[[-0.07 -0.61 -6.79  0.17  0.01 -0.14 -5.30  0.03]
 [ 1.06 -0.22  2.71  0.09  0.01 -0.12 -0.11 -0.03]
 [-0.52  0.74 -1.44 -0.03 -0.03  0.06 -0.79 -0.09]]
|
[[ 1.06 -0.22  2.71  0.09  0.01 -0.12 -0.11 -0.03]
 [-0.07 -0.61 -6.79  0.17  0.01 -0.14 -5.30  0.03]
 [-0.52  0.74 -1.44 -0.03 -0.03  0.06 -0.79 -0.09]]

[[ 2.07 -3.40 -0.91 -1.66  1.89 -0.13  2.49 -1.70 -5.30  3.10  1.60 -4.73
   3.81  2.20  4.19 -1.02]
 [-3.59  1.94 -2.99 -1.46  1.74  2.03  4.47 -2.73 -6.81 -5.15 -5.37  2.25
   6.16  2.91 -0.01 -0.29]
 [ 3.37  4.16  0.61  2.18 -0.32 -5.20 -2.83  2.71  3.41  5.28 -0.44 -0.52
   4.21  5.13 -0.79 -3.02]
 [ 0.83 -2.03 -2.30  1.15  1.86 -1.10  2.05  2.16 -4.83  0.50  6.33  6.54
  -0.55 -0.27  5.74 -2.82]
 [ 0.33 -0.94 -2.98  2.94  2.11  3.07  3.05  0.88  1.71 -2.67  0.52  1.01
  -2.21 -0.71 -4.87 -5.12]]
|
[[ 3.37  4.16  0.61  2.18 -0.32 -5.20 -2.83  2.71  3.41  5.28 -0.44 -0.52
   4.21  5.13 -0.79 -3.02]
 [ 2.07 -3.40 -0.91 -1.66  1.89 -0.13  2.49 -1.70 -5.30  3.10  1.60 -4.73
   3.81  2.20  4.19 -1.02]
 [ 0.83 -2.03 -2.30  1.15  1.86 -1.10  2.05  2.16 -4.83  0.50  6.33  6.54
  -0.55 -0.27  5.74 -2.82]
 [ 0.33 -0.94 -2.98  2.94  2.11  3.07  3.05  0.88  1.71 -2.67  0.52  1.01
  -2.21 -0.71 -4.87 -5.12]
 [-3.59  1.94 -2.99 -1.46  1.74  2.03  4.47 -2.73 -6.81 -5.15 -5.37  2.25
   6.16  2.91 -0.01 -0.29]]

[[-2.17 -1.58  0.86  4.82  1.13  7.05 -1.60 -0.81 -1.39  0.54 -0.47 -2.55
  -1.88]
 [ 0.35  2.32  0.48 -1.34 -1.97 -4.02  1.98  0.74  1.38  0.12  0.73 -1.41
  -0.50]
 [-0.55 -0.18  1.34  1.04 -0.22 -0.31 -0.92 -0.49 -0.39  1.21 -0.49 -2.28
  -0.61]]
|
[[ 0.35  2.32  0.48 -1.34 -1.97 -4.02  1.98  0.74  1.38  0.12  0.73 -1.41
  -0.50]
 [-0.55 -0.18  1.34  1.04 -0.22 -0.31 -0.92 -0.49 -0.39  1.21 -0.49 -2.28
  -0.61]
 [-2.17 -1.58  0.86  4.82  1.13  7.05 -1.60 -0.81 -1.39  0.54 -0.47 -2.55
  -1.88]]

[[ 0.74 -0.69  0.47  1.51 -1.71  0.69  0.88  1.06  2.54]
 [-0.60  2.69 -2.58 -2.74 -0.75 -0.14 -1.91 -3.16 -1.27]
 [ 1.31  1.90  1.44  0.52 -1.77  5.56  2.05  0.92 -6.46]]
|
[[ 1.31  1.90  1.44  0.52 -1.77  5.56  2.05  0.92 -6.46]
 [ 0.74 -0.69  0.47  1.51 -1.71  0.69  0.88  1.06  2.54]
 [-0.60  2.69 -2.58 -2.74 -0.75 -0.14 -1.91 -3.16 -1.27]]

[[-3.10 -3.04 -3.20 -2.75]
 [-5.03 -4.18 -4.23 -5.97]
 [ 3.29  6.62  6.13  3.38]
 [-3.57 -6.36 -1.19 -5.15]
 [-3.05  0.26 -3.59 -0.89]
 [-2.78 -5.05 -3.67 -2.71]
 [ 5.13  0.68  3.37  4.41]
 [ 1.96  5.23  2.81  2.51]]
|
[[ 5.13  0.68  3.37  4.41]
 [ 3.29  6.62  6.13  3.38]
 [ 1.96  5.23  2.81  2.51]
 [-2.78 -5.05 -3.67 -2.71]
 [-3.05  0.26 -3.59 -0.89]
 [-3.10 -3.04 -3.20 -2.75]
 [-3.57 -6.36 -1.19 -5.15]
 [-5.03 -4.18 -4.23 -5.97]]

[[ 0.85 -0.37  1.48  2.56  1.25  0.26  1.00  0.03 -2.03  4.94  7.17]
 [-1.73  1.28 -1.42  2.11 -3.01  4.46 -3.54 -1.48  4.17  1.94  0.57]
 [ 2.41 -2.19  2.52 -0.50  4.25 -4.50  4.93  4.25  7.27 -0.95  2.26]
 [-1.50  0.80 -1.65 -1.62  2.36 -2.85  2.38  0.64 -1.81  2.47  6.76]]
|
[[ 2.41 -2.19  2.52 -0.50  4.25 -4.50  4.93  4.25  7.27 -0.95  2.26]
 [ 0.85 -0.37  1.48  2.56  1.25  0.26  1.00  0.03 -2.03  4.94  7.17]
 [-1.50  0.80 -1.65 -1.62  2.36 -2.85  2.38  0.64 -1.81  2.47  6.76]
 [-1.73  1.28 -1.42  2.11 -3.01  4.46 -3.54 -1.48  4.17  1.94  0.57]]

[[-0.57 -5.75  2.78  1.01  1.02  6.46  3.10 -2.02 -1.11  0.98 -6.02  5.71]
 [-3.42  3.54 -0.55 -2.35 -2.60  2.83  3.07 -3.89 -3.13  2.65  3.24 -1.98]
 [ 5.37 -4.22  6.83  8.30  2.43  1.47 -0.31  1.39 -0.61 -0.24 -1.62  1.52]
 [-2.60  3.91 -1.28 -2.46 -0.58  0.77  0.78 -0.83 -2.09  1.10  2.24 -1.31]]
|
[[ 5.37 -4.22  6.83  8.30  2.43  1.47 -0.31  1.39 -0.61 -0.24 -1.62  1.52]
 [-0.57 -5.75  2.78  1.01  1.02  6.46  3.10 -2.02 -1.11  0.98 -6.02  5.71]
 [-2.60  3.91 -1.28 -2.46 -0.58  0.77  0.78 -0.83 -2.09  1.10  2.24 -1.31]
 [-3.42  3.54 -0.55 -2.35 -2.60  2.83  3.07 -3.89 -3.13  2.65  3.24 -1.98]]
---
[[ 4.76 -5.12  0.35 -5.14]
 [ 4.08  0.27  3.86 -0.30]
 [-1.64 -6.76 -1.58 -1.18]]
|
[ 4.76  0.27 -1.58]

[[-6.16 -5.58]
 [-6.32 -5.58]
 [ 2.25  0.40]
 [-2.31 -0.48]]
|
[-6.16 -5.58]

[[-2.60  3.55 -3.03]
 [ 2.42 -2.86  1.97]
 [-1.79  3.04 -1.15]
 [-0.02  1.22 -1.46]
 [-2.92  6.22 -4.32]]
|
[-2.60 -2.86 -1.15]

[[ 3.86  1.05  7.13]
 [ 3.86 -2.79  3.38]
 [ 4.14 -4.22  2.43]
 [ 3.93 -3.33  3.00]]
|
[ 3.86 -2.79  2.43]

[[-1.94 -1.60 -0.53 -0.32 -1.45]
 [-6.53  2.91  3.03  2.38  0.21]
 [-3.23 -2.94 -2.11 -2.02 -4.20]]
|
[-1.94  2.91 -2.11]

[[ 3.15 -1.24  2.58  3.20 -3.50]
 [ 0.26 -3.75 -7.13  2.72 -1.19]
 [-7.14 -4.82  0.17 -3.09  0.99]]
|
[ 3.15 -3.75  0.17]

[[ 6.47  1.91]
 [-0.68 -2.02]
 [-1.86  3.45]
 [ 1.85 -1.80]
 [-1.91 -0.43]]
|
[ 6.47 -2.02]

[[-0.59  7.14]
 [ 3.54  6.99]
 [-4.42 -6.29]
 [-5.97 -1.98]
 [ 5.12  5.61]]
|
[-0.59  6.99]

[[-0.11  0.44 -6.29]
 [ 0.08 -0.36  5.20]
 [ 0.06 -0.43  6.33]
 [ 0.29 -0.26  2.68]]
|
[-0.11 -0.36  6.33]
